(in the rows, 128 means zero)
One turn sends every row of this set to another row. A few are shown first. Where does it send the rows asked after them?
fizat: [102 119 153 115 147 142 128 120 144 120 150 145 132 109 144  95 151 145
 113 138 147 123 156 116 131]
Gafe: [113 133 142 144 105 120 117 125 135 128 123 155 133 128 113 122 120  84
 111 157 102 143 142 139 143]
Vuba: [116 126 140 140  94 126 126 126 124 127 146 149 121 122 109 124 122  75
 118 139 116 133 126 134 131]
Mav: [110 122 136 135  87 128 112  92 106 124 118 134 117 132 135 118 148 166
 155 151 111 145 139 150 129]
vidan: [102 148 127 136 107 131 105 114 128 140 154 122 120 144 102 147 163 140
 125 164 113 160 120 144 111]
nub: [120 113 134 132 106 125 118 163 128 131 138 149 166 120 121 141 145 124
 117 176 121 133 137 119 133]
Dema: [104 129 153 126  97 160 122 103  98 124 128 143 110 114 127 104 133 118
 124 175 135 122 149 149 149]
zizaf: [ 95 118 127 132 121 132 137 137 127 135 142 133 139 113 115 139 123 107
  99 177 139 121 104 107 135]
kaz: [106 121 143 132 149 120 133 106 135 127 144 142 126 122 146  96 144 169
 124 122 140 140 141 115 117]
Vis: [110 105 139 117  85 134 120 118 116 129 131 132  97 116 154 122 143 117
 124 162 100 124 158 130 155]
sebo: [126 140 134 139  98 134 127 127 124 123 150 146 168 116 129 116 138 103
 119 106 120 128 138 141 130]
sizi: [ 98 112 150 105 107 159 127 126 127 130 129 166 105 103 138 127 146 149
  94 157 137 133 160 123 146]
tis: [ 95 144 123 139  98 115 131  70 108 129 117 119 149 114 125 133 130 141
  88 147 112 139 128 100 149]
Veli: [106 153 140 127 104 130 117 129 141 141 144 122 140 130 137 134 193 142
 100 151 123 156 137 121 108]
Medom: [125 136 128 138  73 122 125 100  86 123 142 135 167 118 119 135 151 150
 117 126 118 142 143 113 129]
sivu: [101 147 120 112  85 159 140  98 100 112 144 138 154 109 118 139 136 133
 108 157 136 129 133 104 152]
rotum: [ 90 164 103 114 122 159 135 107 143 126 154 126 141 130 131 144 142 143
 121 147 128 145 109 129 135]
bubaz: [105 151 137 148 120 111 144 110 135 139 116 143 134 126 144 112 122 103
  85 137 115 148 128 115 136]
taku: [112 139 135 123  84 126 125 116 105 134 133 130 144 116 137 142 164 135
  81 167 110 144 161  94 147]
buneb: [ 92 121 138 138 103 126 106  72 105 139 134  99 101 117 129 120 146 145
 122 149 112 122 126 146 135]
Bura: [102 111 148 141 113 121 106  84 116 137 124 142 129 107 120 120 140 179
 109 110 125 134 137 146 124]
dode: [110 125 121 151 120 122 122 125 108 134 146 133 165 127 101 140 127 150
 131 154 135 135  99 133 117]
bokid: [100 109 134 138 114 117 118  84 117 139 126 144 115 112 130 127 126 180
 113 108 117 140 131 136 130]
bemu: [100 111 141 104 114 166 121 124 122 132 147 157 110  98 133 133 139 145
  94 150 132 121 159 132 154]
raruz: [107 117 135 116 153 138 136 126 137 126 157 148 121 118 156 104 135 151
 115 138 131 131 158 113 139]
sabis: [103 118 137 130 156 125 118 101 140 128 154 129 139 115 143 103 143 165
 121 117 127 125 147 128 130]
pabe: [ 88 139 120 123 100 132 108 103 151 125 141 120 122 136 107 150 157 134
 134 159 111 154 107 133 119]
lifud: [ 98 109 129 147 114  91 115 123 140 141 124 118 152 121 121 144 147 140
 109 157 111 137 105 109 119]

Dema moves to buneb
sabis moves to raruz
bemu moves to bokid
Now these:
dode moves to zizaf
tis moves to taku
rotum moves to bubaz
Vuba moves to pabe

One turn sends every row of this set to another row. A few are shown first. Where does it send the rows asked after them?
Mep: [123 127 137 136 126 113 144 130 153 138 109 159 127 129 143 127  93 148]
tizu: [136 152 154 128 119 127 150 152 127 103 123 156 132 116 130 124 114 124]
ret: [114 119 112 125 138 107 122 152 132 128 155 139 118 149 161 113 124 141]
beki: [137 127 118 125 111  92 137 144 143 157 124 112 112 137 144 123 138 104]
tig: [139 133 130 128 115 111 136 151 123 158 127 121 111 144 141 128 140  89]
tosu: [143 127 122 126 121 120 124 103 108 113 137 123 133 130  93 133 139 152]
lelu: [ 89 129 114 124 157 113 122 138 135 102 140 115 136 128 128 141 150 127]
fugeg: [125 124 131 128 116 108 148 168 135 134 145 142 129 130 132 130 142 167]
lofi: [126 143 137 133 105 113 144 109 122 166 116 109 125 116 128 140 131 107]
dekot: [114  84 135 134 149 124 119 137 146 113 109 114 133 145 135 134 149 112]
Zekid: [128 110 126 112 150 116 118 148 145  99 112 143 117 122 138 136 106 117]
dip: [130 130 149 141 107 118 147 151 141 130 122 157 131 146 133 116 163 119]
Furib: [135 143 127 122 120 129 129 113 137  99  98 113 137 116 136 132 105 149]
vatu: [136 106 159 141 115 134 136 103 119 124 110 129 140 122 101 135 147 125]
Kizoz: [125 106 132 130 133 120 130 132 123 152 115  81 123 129 141 145 125 102]
fenu: [112 154 125 136 146 126 130 132 144 103 112 134 136 154 150 116 111 112]
gak: [120 135 138 140 122 128 146 164 122 148 142 150 132 150 138 133 139 158]
Kez: [108 122 132 135 138 133 122 135 143 105 104 103 140 147 145 131 162 112]
Doz: [ 86 118 119 131 168 127 116 133 126 123 135 128 132 143 130 149 139 123]
suz: [135 120 143 134 112  99 148 114 121 157 129 113 121 112 112 133 128 100]
motek: [125 121 144 141 108 125 137  90 139 130  98 118 144 124 116 133 147 144]
sopa: [118 136 118 115 131 126 117 163 116 119 152 138 116 142 164 124 136 132]
boken: [111 111 129 122 147 138 112 116 101 112 141 103 133 116 138 143 116 139]
rodob: [129 112 138 129 107 111 134 148 156 144 109 157 122 135 140 130 156 137]
bev: [125 144 130 120 105 121 127 110 110 141 143 152 123 108 133 135 123 156]
Nisu: [142 114 149 141 143 136 134 114 116 108 115 134 135 140 116 123  90 125]
zovab: [125 125 132 137 127 112 142 132 124 135 124  73 132 131 137 128 133  96]
lopip: [101 123 125 137 146 125 125 104 112 110 147  96 142 130 140 123 116 142]
buku: [125 134 137 135 114 110 139 107 109 137 159 156 127 122 121 116 118 146]
suze: [133 132 120 134 123 133 119  94 109 135 124 128 134 146 106 139 132 159]

Kizoz moves to suz
Zekid moves to Nisu
fugeg moves to Doz
Now these:
dekot moves to vatu
bev moves to ret

One turn sends every row of this set to another row. A few are shown first. Where does it send the rows asked after them?
Kar: [149 145 110 155 121 131 102 132 105 145 129 116 169 143 123 134 114 127
 146 133]
Nekig: [147 150 103 141 112 139 108 123 118 146 145 124 165 138 123 149 116 143
 152 133]
rad: [ 96  99 100 123 115 155 108 131 137 157 120 126 138 118 137 113 142 112
 146 144]
fur: [113 144  99 140 122 154 138 125 156 142 150 121 114 145 122  96 134 126
 104 139]
ges: [122 113 116 154 132 101 114  91 136 183 151 132 134 135 148 131 118 110
 131 156]
nidug: [114 144  96 142 120 148 139 130 151 145 146 125 111 155 126  97 141 129
 104 139]
lur: [155 139 104 141 128 136  87 134 126 150 134 110 159 124 115 140 125 142
 147 137]
kob: [123 122 103 139 140 113 109  78 130 166 160 136 133 136 131 139 130 107
 146 153]
Kubip: [116 123 117 143 132 120 127  84 142 180 163 126 141 130 149 125 121 113
 150 153]
zuf: [128 131 126 152 115 101 140 124 133 146 132 133  92 144 131 160 128 134
 127 158]
fufod: [108 147 106 145 116 141 139 125 156 146 133 112 111 154 120  90 142 121
 111 143]
narif: [134 132 123 143 116  94 139 127 125 151 127 142  90 128 133 153 132 133
 135 151]
pegaf: [ 88 123  94 133 101 145  96 131 140 163 108 129 136 127 135 115 133 112
 127 130]
zama: [135 130 125 133 114  96 140 126 126 147 135 142  92 129 130 148 130 139
 132 155]
Ful: [142 154 134 161 132 145 133 124 131 134 114 106 119 103 120 130 121  94
 147 126]
Kuz: [147 153 128 170 134 147 135 125 133 139 114 106 122 109 122 122 123  93
 143 124]
Ven: [100 119 105 125  92 151 102 129 144 170 116 128 135 106 134 120 133 120
 146 127]
vopa: [147 144 131 177 116 139 131 129 129 135 113 110 117 113 107 125 120  98
 143 124]

kob moves to lur
ges moves to Kar
zama moves to Ful
Now these:
Kuz moves to nidug
Nekig moves to Ven
zuf moves to vopa

One turn sends every row of this set to another row. A few are shown first. Where does it send the rows asked after them?
Lefe: [127 113 128 115 117 133 130  83 136 118 113 131 143 121 149]
lik: [ 95 133 145 124 106 144 112 114 145 152 113 115 130 144 118]
kuro: [133 103 120 130 115 132 139  86 117 118 104 134 137 116 132]
Sapen: [163 125 133 115 131 128 101 152 131 122 138 141 129 111 119]
Nokub: [151 127 133 109 133 132 109 156 115 132 130 150 132 107 111]
mip: [118 136 153 146 138 128 139 133 111 114 151 104 136 145 140]
tota: [157 132 127 107 142 133 115 159 120 138 132 149 135 118 123]
rir: [120 112 127 117 119 127 134  84 124 128 102 132 140 110 138]
Voti: [130 108 121 122 132 149 128 128 126 152 119 123  95 159 126]
Lut: [154 126 130 107 136 136 124 157 123 138 138 152 125 112 124]
vokif: [153 131 131 109 135 133 115 160 116 132 144 151 139 117 126]
tobi: [106 116 134 125 127 150 115 157 123 151 118 116 110 153 134]
Mon: [140 113 120 120 122 131 127  81 116 125 107 133 137 113 136]
sok: [108 143 153 150 126 112 146 131 123 124 153 113 141 136 125]
Mapes: [135 111 114 122 119 128 136  85 120 124  99 126 143 116 135]
Rupor: [121  99 116 140  93 127 118 135 135 125 118 113 130 152 104]
kado: [108 136 146 150 128 108 143 128 120 123 150 103 143 133 139]
Nebov: [100 134 151 146 135 119 145 141 107 123 145 107 140 136 132]
bafe: [110 140 150 150 131 114 143 135 117 128 145 104 153 140 132]
Dabo: [119 112 120 126 102 148  95 136 123 127 100 125 126 141 103]
vikin: [114 131 147 119 108 147 122 125 148 153 135 139 141 161 110]

kado moves to vokif
Lefe moves to mip
Lut moves to kuro
Now these:
Nebov moves to Nokub
Mapes moves to bafe
vikin moves to Voti
lik moves to tobi

